In the rows, zero is written as 128.
One turn moves every row onto another: examples first, then more rows asked:
Lanas: [126 123 148 107 139 170 122 124 119 160 145 129 122 109 101  91 125  92
 148 116 122 117 115 128 103 139]
sufo: [134 161 139  95  83 114 167 130 139 162 157 128 141 133 106 125 104 130
 116 146 116 136 136 155 136 137]
bosob: [120 115 163  84 149 125 151 129 153 127 149 105 104 142  71 141 118 120
 167 145 115 116 142 157 104 134]
tif: [118 117 163  83 149 125 152 129 152 128 147 106 106 145  73 141 116 120
 168 145 113 117 142 155 105 134]
Sili: [139 129 147 101 132 154 150 119 122 176 162 149 136 125 111 117 101 104
 125 123 122 130 103 144 112 147]
dad: [119 119 164  81 147 123 156 128 153 131 147 111 109 149  74 145 112 122
 164 146 113 120 141 157 107 134]
Pizan: [126 135 152 104 137 168 130 120 118 168 141 134 129 122 107  98 112  95
 143 115 119 121 110 125 107 136]
Gito: [156 153 123  58 123  92 165 110 145 185 146 126 122 108 119 136 127 115
 142 134 129 131 147 158 123 130]
Lef: [144 122 122 100  83 117 152 137 150 142 180 120 120  95  90 112 139 125
 120 152 125 129 148 171 122 153]
mazi: [135 120 122 104  88 126 133 140 147 130 169 106 112  87  84  96 152 118
 136 147 125 120 156 158 116 147]
vefi: [141 148 123  64 130 110 131 116 143 164 128 102 105  89 108 107 156 101
 169 126 130 116 161 139 112 121]
nezo: [137 149 126 100 122 101 149 115 144 161 184 125 147 134 120 124 107  83
 144 110 103 156 131 139 131 129]
bevuk: [130 158 131 101 125 108 140 117 139 159 168 118 147 138 119 116 109  79
 154 105 101 151 134 127 129 119]
laset: [123 111 160  83 148 121 155 130 154 128 153 110 105 142  72 145 117 121
 164 147 115 118 142 161 105 138]
Tilel: [124 155 130 104 127 116 126 119 138 150 163 109 140 131 113 105 121  73
 164 101 101 146 139 120 124 116]
Lodu: [143 138 128  97  81 112 166 133 146 155 176 127 133 114  98 122 118 132
 112 150 121 136 140 168 130 149]
Mugaf: [154 119 135  91 116 138  95 132 116 124 143 104 105 113  87 102 153 136
 149 140 116 121 155 141 120 124]
Fale: [122 115 162  82 147 121 157 128 153 130 153 110 107 146  73 146 115 123
 164 147 114 119 141 162 105 138]
poga: [161 140 117  60 123  92 162 114 150 177 156 123 114  92 114 134 140 112
 141 137 133 129 151 164 119 137]
Zames: [147 153 150  87 115 138 108 124 108 142 123 113 125 147 101 113 121 141
 145 136 106 127 146 129 132 110]
gog: [174 121 134  84 108 115 134 124 120 146 168 132 123 131  99 136 123 153
 115 152 114 139 139 166 132 139]
betog: [138 163 130  63 130 111 136 113 138 172 117 104 113 103 113 111 144 102
 170 123 126 117 158 133 117 113]
Mut: [113 174 146 100  90 136 136 135 130 150 124 106 133 132  99  97 118 117
 147 132 112 121 147 126 129 118]
Tove: [146 115 141 102 131 150 150 120 128 173 174 149 130 113 107 116 110 104
 121 127 125 130 106 153 108 156]
zet: [165 140 143  82 110 119 135 122 115 153 152 133 132 147 105 136 110 153
 118 148 111 139 136 154 137 128]
Guvok: [165 106 128  91 112 129 105 131 123 125 161 112 105 106  87 111 153 140
 135 147 119 126 153 157 119 137]
Vev: [147 137 144  91 117 143  95 129 111 130 127 104 114 130  92 102 140 136
 152 136 110 120 153 130 124 114]
fak: [122 136 129 105  90 137 121 140 140 129 147  95 112  93  84  85 153 113
 151 139 121 115 158 141 116 134]
Zere: [151 135 117  65 128 104 137 117 149 164 144 106 102  80 106 112 160 104
 160 132 135 118 162 151 111 129]
Deme: [133 110 140 108 137 167 122 125 125 155 158 129 116  97  97  92 134  92
 143 121 124 117 119 137  99 148]
paraz: [141 170 132  59 127 106 148 111 138 181 120 113 122 115 119 121 130 106
 161 125 125 123 152 134 123 114]
lelo: [146 105 136 105 132 153 143 122 129 164 178 144 122 100 101 110 123 101
 124 127 127 127 110 156 103 160]
Kena: [147 121 114 104 122  98 141 120 152 148 203 121 133 108 109 118 132  80
 143 115 109 152 137 153 121 141]
Punak: [132 127 118 107 127 114 119 123 146 138 182 103 125 105 103  98 144  70
 165 107 108 141 146 133 114 129]
Non: [173 107 128  88 110 121 121 128 124 134 172 124 113 113  92 126 141 148
 121 152 119 134 146 167 125 142]
sadut: [146 134 120 100 121  97 150 117 148 156 198 127 142 122 116 126 117  84
 139 115 107 156 133 149 127 137]
lav: [142 103 135 106 135 160 130 124 129 157 171 137 117  94  98 100 133  96
 134 124 128 121 116 149  99 156]
kibo: [122 175 146  96  86 126 154 130 132 160 137 119 142 141 105 113 104 126
 132 138 112 130 139 137 137 124]
zasi: [118 119 164  83 148 125 154 129 152 130 146 107 107 148  74 143 114 121
 167 145 112 118 141 154 107 133]
sina: [125 143 125 107 128 119 118 122 142 142 168 103 130 118 108  98 134  70
 169 103 105 141 144 123 118 121]
kuzin: [121 117 163  82 148 122 158 128 153 131 150 112 108 148  74 147 112 123
 164 147 113 119 139 160 107 136]
Tasa: [148 167 130  58 126  98 160 110 141 187 131 122 124 117 122 132 123 112
 150 129 126 127 148 145 126 120]
Funo: [131 138 153 101 135 161 141 120 118 175 147 143 136 129 111 107 103 100
 134 120 120 126 106 133 111 139]
tapu: [113 157 139 103  92 141 122 138 134 136 128  96 120 113  91  85 139 112
 155 134 116 116 154 128 122 122]
revur: [121 112 161  82 148 123 152 130 154 126 152 107 104 140  72 142 118 121
 165 146 114 117 142 159 104 137]
Zedim: [140 118 113 106 124 106 129 122 151 139 196 110 126 101 105 107 142  75
 153 112 111 146 144 146 117 138]
mav: [155 154 149  84 112 129 124 122 109 151 134 124 132 154 105 127 109 147
 131 141 107 134 138 139 136 116]
mumaz: [158 131 115  63 125  97 149 116 152 168 154 114 106  82 108 123 153 109
 149 135 135 122 157 162 113 137]

lav goes to lelo
Guvok goes to Non
Kena goes to sadut
Where do these go?
mazi goes to Lef
poga goes to Gito

One turn moves every row onto another: examples first, then more rows asked:
keki: [118 125 124 139 118 123 140  95 112 128 136  99 126 157]
Gegi: [121 146  98 154 150 125 109 113 115 133 131 107 132 168]
zab: [128 118 122 146 102 137 159 123 137 125 115 123 108 124]
tus: [132 120 124 119 120 111  96  99 139 130 125 141 151 108]
dis: [103 122 115 153 135 117 132 145 110 129 143 122 110 147]
neb: [152 121 123  94 118 140 119 127 130 142 134 121 149 151]
melu: [142 121  84 106 131 146 108 125 157 145 115 126 140 129]
Sabib: [128 131 109 140 107 156 144 140 136 146 110 148 146 106]
Gobo: [123 125 109 157 130 119 162 114 137 138 118 109 157 112]
ses: [105 153 112 148 147 156 129 110 112 112 130 146 147 135]
povos: [118 120 116 125 128 138 103 150 150 138 116 146 172 132]
ratu: [129 133 109 147 125 156  75 124 138 129 117 131 142 141]
dade: [140 147 106 138 129 123 159 110 127 103 124 158 138 129]
Ledi: [137 127 126 145 105 126 152 132 154 141 106 139 152 156]
rog: [126 133 102 129 159 113  89 139 146 118 123 137 148 147]
mus: [ 94 136 114 117 154 137 123 123 108 107 119 111 136 145]
Somok: [130 152 111 114 132 130 122 126  98 143 164 126 143 137]
tova: [126 127 101 148 121  84 129 120 144 131 123 128 130 108]

Ledi goes to ratu
Somok goes to dade
Where do these go?
zab goes to povos
tova goes to neb
Sabib goes to rog
Gobo goes to melu

One turn moves every row onto another: examples first, then more rows asked:
Zimuf: [140 133 136 160 124 100 129 128 123  99 118 136  92 146]
rimop: [134  96 105 124 133  90 128 137 118 107 144 100  91 112]
Tenar: [134 119 149 134 142 106 116 164  90 123 124 163 130 143]
Lofo: [149 123 154 132 146  99 125 165  94 103 113 151 118 142]
buru: [123 100 106 126 119  91 135 142 146  95 124 116 105 111]
gaba: [148 123 141 117 155 126 149 128 131 108 108 117 138 110]
sudu: [140 105 127 135 128  92 106 153 113 102 145 108  84 125]
pesu: [145 119 151 132 149 102 118 162  82 117 125 151 119 143]
nur: [128 120 136 120 147 135 140 129 133 128 115 133 155 111]
muk: [121 133 131 163 115 107 123 129 130 115 122 153 111 147]
vor: [137 122 153 134 137 104 122 167 102 108 110 162 130 143]
Ludib: [129 109 128 136 112  94 111 159 142  89 124 123  98 123]
kanir: [153 119 139 117 166 127 141 123 107 123 128 107 130 112]
Bog: [135 111 150 132 134 119 122 145 127 123 123 135 171 103]
Gav: [107 106 120 141 105 104 100 158 139 117 137 140 116 125]
kagur: [113  93  99 127 128 100 117 137 114 133 155 116 109 114]
pude: [124 100 135 128 143  75 154 111  96 118 153 127 126 110]
Dapef: [142 129 132 161 134 102 121 124 100 118 138 129  88 148]
dus: [133 116 133 119 158 136 132 123 109 143 134 124 147 113]
lepet: [111 104 136 130 128  77 160 117 124 105 132 143 141 108]
kobud: [128 104 139 127 138  71 162 114 113  99 137 126 124 108]
sosu: [155 114 156 129 142 110 132 146 128  99 113 117 153 100]
zuvap: [108 101 132 130 132  79 151 114 108 124 150 142 142 110]
ges: [103  97 100 128 113 101 123 142 142 121 137 132 122 113]
roso: [164 109 154 129 155 109 126 139 101 113 133 103 140 103]
nifo: [144 106 147 132 148 119 115 139 100 138 144 120 159 105]
zan: [118 101 120 139 121 102  92 153 109 131 158 124 103 127]
Bemo: [123 128 128 163 124 109 114 126 106 134 142 145 107 150]

Bemo goes to muk
pesu goes to Tenar
Where do these go?
lepet goes to kobud
roso goes to nifo
Ludib goes to sudu
nur goes to gaba
ges goes to buru

